In the rows, zero is written as 128.
Each named turn below is shown by a few rows before and after it. Which turns, in which order, take the first row of each later pair to the second? The first pair is answered.
turn vibak:
[118 114 121 123 116 125 100 127 131 130 129 129 115 135 139 124 123 117
 139 115 123 132 129 119 119 129 137]  ->  [123 115 136 117 118 137 104 125 138 139 131 115 109 130 136 123 117 115
 142 124 122 134 122 133 130 126 141]
[133 110 121 154 137 117 113 124  98 106 121 146 127 127 130 119 129 121
 117 124 154 140 111 129 130 125 129]  ->  [133 109 130 147 143 114 103 125 104 115 118 130 124 132 142 115 135 117
 133 154 148 137 108 120 117 134 122]
[118 123 131 117 122 133 139 139 122 108 149 121 126 120 129 126 115 126
 126 112 130 106 127 145 130 124 142]  ->  [112 127 120 126 126 121 136 139 120 104 146 122 129 129 135 123 124 127
 127 109 134 113 124 130 117 116 132]
[132 158 133 112 144 170 155 117 134 114 140 117 122 112  95 138  81 149
 123  79 136 118 135 169 166 135 131]  ->  [105 135  89 142 121 113 137 109 124  99 153 155 128 126 121 129 113 138
 121  54 155 135 138 107 126 127 120]
turn gar:
[149 181 172 119 109 109 103 133 170 154 158 116 116 115 161 106 105 141
 117 171  88 151  81 160 147 143 124]  ->  [145 172 168 109 112 119 119 142 169 145 164 120 115 116 149 115 101 131
 122 172  87 137  85 168 148 173 123]
[153 134 134 125 126 147 135 145 125 136 109 127 121 117  98 154 109 140
 122 109 122 115 129 144 137 108 130]  ->  [151 146 133 129 123 139 131 144 127 137 101 125 116 120 107 147 116 150
 118 108 121 128 132 139 137  90 138]
[112 128 115 137 144 114 132 133 117 129 148 139 130 157 126 145 149 126
 121 112 118 119 118 113 124 146 130]  ->  [111 123 112 135 142 112 131 136 118 129 146 140 129 158 124 145 154 129
 125 114 122 123 121 111 122 141 131]
turn noz:
[119 135 125  96 127 127 135 113 109 120 167 137 156 136 139 108 137 138
 148 152 103 109 149 119 135 141 121]  ->  [128 145 130 102 131 129 133 106 102 126 156 129 153 130 143 107 140 147
 145 153 104 126 152 127 147 115 133]
[135 137 137 141 142 117 104  96 122 125 101 149 149 118 145 110 162 167
 104 140 121 173 140 113 119  56 153]  ->  [135 124 120 141 134 150 142 116 114 103 102 169 145 116 117 133 121 170
  90  78 145 152 146 143 155  75 144]
[118 128 136 121 129 118 114 118 139 134 139 104 132 134 145 122 142 118
 155 149 125 114 118 117 102 144 120]  ->  [136 146 150 127 125 117 106 114 135 142 121 101 120 129 143 114 144 136
 140 147 127 130 124 123 121 100 130]
[111 163 163 139 130 124  83 125 126 164 103 108 116 120 164  98 141 108
 158 183 106 143 126  83 106  79 138]  ->  [130 193 168 153 123 155 100 135 116 153  77 120 109 108 131 114 119 145
 123 125 127 150 135 128 161  46 144]
turn vak:
[145 112 167 112 140 128 102 114 114 156 154 112 150 142 129 103 132 108
 197 163  91 119 121 107  92 197 125]  ->  [132 112 151 136 126  98  91 110 107 149 161 136 149 150 137  93 147 110
 190 151 102 141 118  76  77 179 115]
[126 131 154 133 135 145 140 142 136 129 127 116 120 130  97 141 123 109
 137 130 122 116 128 146 113 149 155]  ->  [130 135 152 140 134 126 125 125 131 137 118 104 123 134 111 126 143 118
 134 144 112 138 127 131 107 119 153]
[177 122 141  91 123 146 123  97 158 114 108 138 142  97 122 163  85 149
 137 152 123 105 108 180 136 166 164]  ->  [169 133 133 114 102 100  84  66 158 124  91 137 135 101 149 135 120 162
 129 174 116 142 111 144 107 114 171]
Pairs:
Each pair is two turns apart.
[137 139 173  87 147 140 147 116 144 132 122 130 130 117 131 153 116 139
 122 120 100 117 131 134 139 118 133]  ->  [114 127 134 112 124 100 137 109 137 118 130 159 130 126 143 150 134 130
 126 105 114 139 135  92 108 117 116]	vibak vibak
[142 135 141 121 133 144 148 129 133 121 127 136 136 131 111 143 116 141
 124  95 136 128 128 148 154 122 135]  ->  [118 116 122 120 123 129 144 134 131 118 142 138 141 136 126 137 118 118
 136  99 145 115 125 118 119 159 124]	noz vibak
[115 119 113 146 107 102 109 112 107 110 135 146 129 122 135 122 132 135
 127  86 137 144 132 106 132 134 126]  ->  [122 105 126 112 132 131 114 126 115 130 151 128 130 123 130 125 133 109
 148 126 122 110 124 121 127 188 122]	vak noz
[141 145 155 146 121 151 140 131 126 132  97 147 125 110 120 134  96 167
  91  86 136 147 141 180 183  85 133]  ->  [ 98 129 153 144 120  86  92 107 138 149 134 115 136 132 168  90 154 122
 135 174  97 158 120  92  84 119 121]	vibak vibak
[116 125 179  94 138 148 138 130 129 118 106  70 114 153 132 151  99 154
 138 175  77 118 123 137 125 110 113]  ->  [ 83 115 114 149 100  92 141 121 113  81 106 144 119 163 140 159 101 164
 109  91 116 138 135  91 110  92  96]	vibak vibak
[131 133 111 130 123 137 143 145 121 113 123 130 124 133 114 153 114 126
 126 104 144 119 123 138 147 137 130]  ->  [129 144 120 147 121 103 114 121 122 121 113 111 124 134 133 124 138 140
 121 137 130 149 128 117 139 101 127]	vak vak
[120 115 102 126 123 107 120 135 105 108 131 126 151 149 157 115 145 119
 123 132 137 116 134 103 105 162 106]  ->  [148 128 132 107 143 158 140 152 113 106 119 114 150 136 123 129 109 140
 116 131 138 102 132 163 156 161 116]	vibak vibak
[ 78 103 106 162 142 100 124 145 130 104 154 143 159 141 114 109 125 126
 147 151  99 158 142 123  89 134 106]  ->  [ 84  99  99 158 141 113 143 160 126  90 145 165 162 136 102 119 108 129
 136 109 116 146 146 140 107 140 105]	noz vak
[111 110 101 141 129 128 139 135 142 127 144 154 126 138 131 132 133 109
 152 115 150 113 134 106 111 151 119]  ->  [125 141 123 150 124 112 109 107 140 137 125 127 123 132 138 114 147 136
 136 145 133 150 135 105 114  80 136]	noz noz
[138 119 123 131 113 138 135 127 122 117 128 136 151 125 117 133 148 122
 118  97 135 139 132 136 147 119 149]  ->  [143 121 140 116 130 149 136 133 129 133 136 110 151 121 115 130 149 112
 135 132 119 124 130 142 136 141 150]	noz vak
[112 110 106 152 121 140 120 132 115  60 113 142 122 103 151 127 122 125
 113 112 157 158 147 144 145  63 149]  ->  [130 120 144 118 138 169 124 133 130  79 107 104 115  98 145 135 116 128
 126 149 135 147 143 173 155  72 159]	vak vak
[157 110 152  81 163 172 166 161 139 153 132 137 125 127  79  97  97 139
 150 146 122  96 109 167 165 159 120]  ->  [108  86  87 135 123  83 140 145 129 139 150 189 123 146 112  85 137 119
 142 102 146 120 121  75  95 154  90]	vibak vibak
[138 136 182  89 129 113  93 132 114 134 117 102  96 116  99 146 138 161
 131 119 138 133  76 113 137 104 149]  ->  [126 116 167  85 129 128 114 157 113 118 134 125 104 117  89 164 115 138
 141  93 151 101  81 118 138 157 137]	noz noz
[106 107 116 118 129 120 138 135 136 144 153 128 133 121 134 100 132 107
 167 160 109 114 137 113  91 161 113]  ->  [131 127 108 128 123 156 164 145 126 123 135 160 132 115  97 124  89 133
 132  89 136 108 151 154 149 145 119]	vibak vibak
[121 131 119 126 128 136 111 127 127 125 128 119 111 124 127 120 153 148
 104 112 131 146 131 149 151 104 135]  ->  [106 109  92 131 126 120 116 131 125 118 143 135 118 129 137 119 157 127
 117  97 145 136 128 128 128 133 131]	noz vibak
[147 158 148 124 189 162 116 130 141 142 106 101 122 130 128 122 124 133
 100 114  97 141 124 157 181 123 130]  ->  [141 165 147 135 185 136  98 114 144 152 108  88 125 138 146 100 149 131
  99 139  93 158 123 124 163 107 130]	noz vak
[131 144 146 149 125 105 118 109 133 129 118 132 121 125 135 115 150 148
 111 120 120 159 149 136 147  74 117]  ->  [145 135 153 121 142 152 144 137 126 124 121 139 119 122 108 145 109 136
 114 104 130 117 149 176 174 129 116]	vak vak
[123 129 115 156 140 191 136 107 109 108 129  82 160  82  89 125  93 135
 162 131 132 123 114 163 128 142 148]  ->  [ 94 123  77 189 112 137 112  90 100  96 132 114 158  82 110 115 112 138
 151 105 150 152 124 110 102 114 135]	vak vak
[135 146 125 134 136 122 132 121 127 129 108 123 118 118 119 123 120 157
 109 108 127 139 130 146 165  93 131]  ->  [106 117  93 141 128  99 132 124 124 124 136 144 121 133 130 127 132 126
 126  99 139 123 129 107 125 144 113]	noz vibak
[113 119 132 172 127 112  92 121 132 101 125 100 138 135 142  96 146 121
 137 125 132 132 128  89  99 131 106]  ->  [145 141 174 148 142 156 100 131 141 116 108  74 136 118 128 105 124 143
 130 135 121 121 124 143 146 117 126]	vibak noz
[106 140 139 112 144 119 113 142 134 161 108  85  94 142 159 110 144 137
 150 201  95 113 148 130  81 107 124]  ->  [138 153 139 111 143 164 157 157 121 139  86 125  93 127 118 146 102 175
 114 117 131 103 158 191 153  86 131]	noz noz
[128 128 130 130 124 160 143 150 133 119 121 138 131 113 106 135  98 131
 116 102 134 111 132 156 157 144 114]  ->  [104 112  97 150 109 103 114 131 132 116 138 151 133 129 138 110 131 115
 132 117 134 126 130  92  96 133 103]	vibak noz
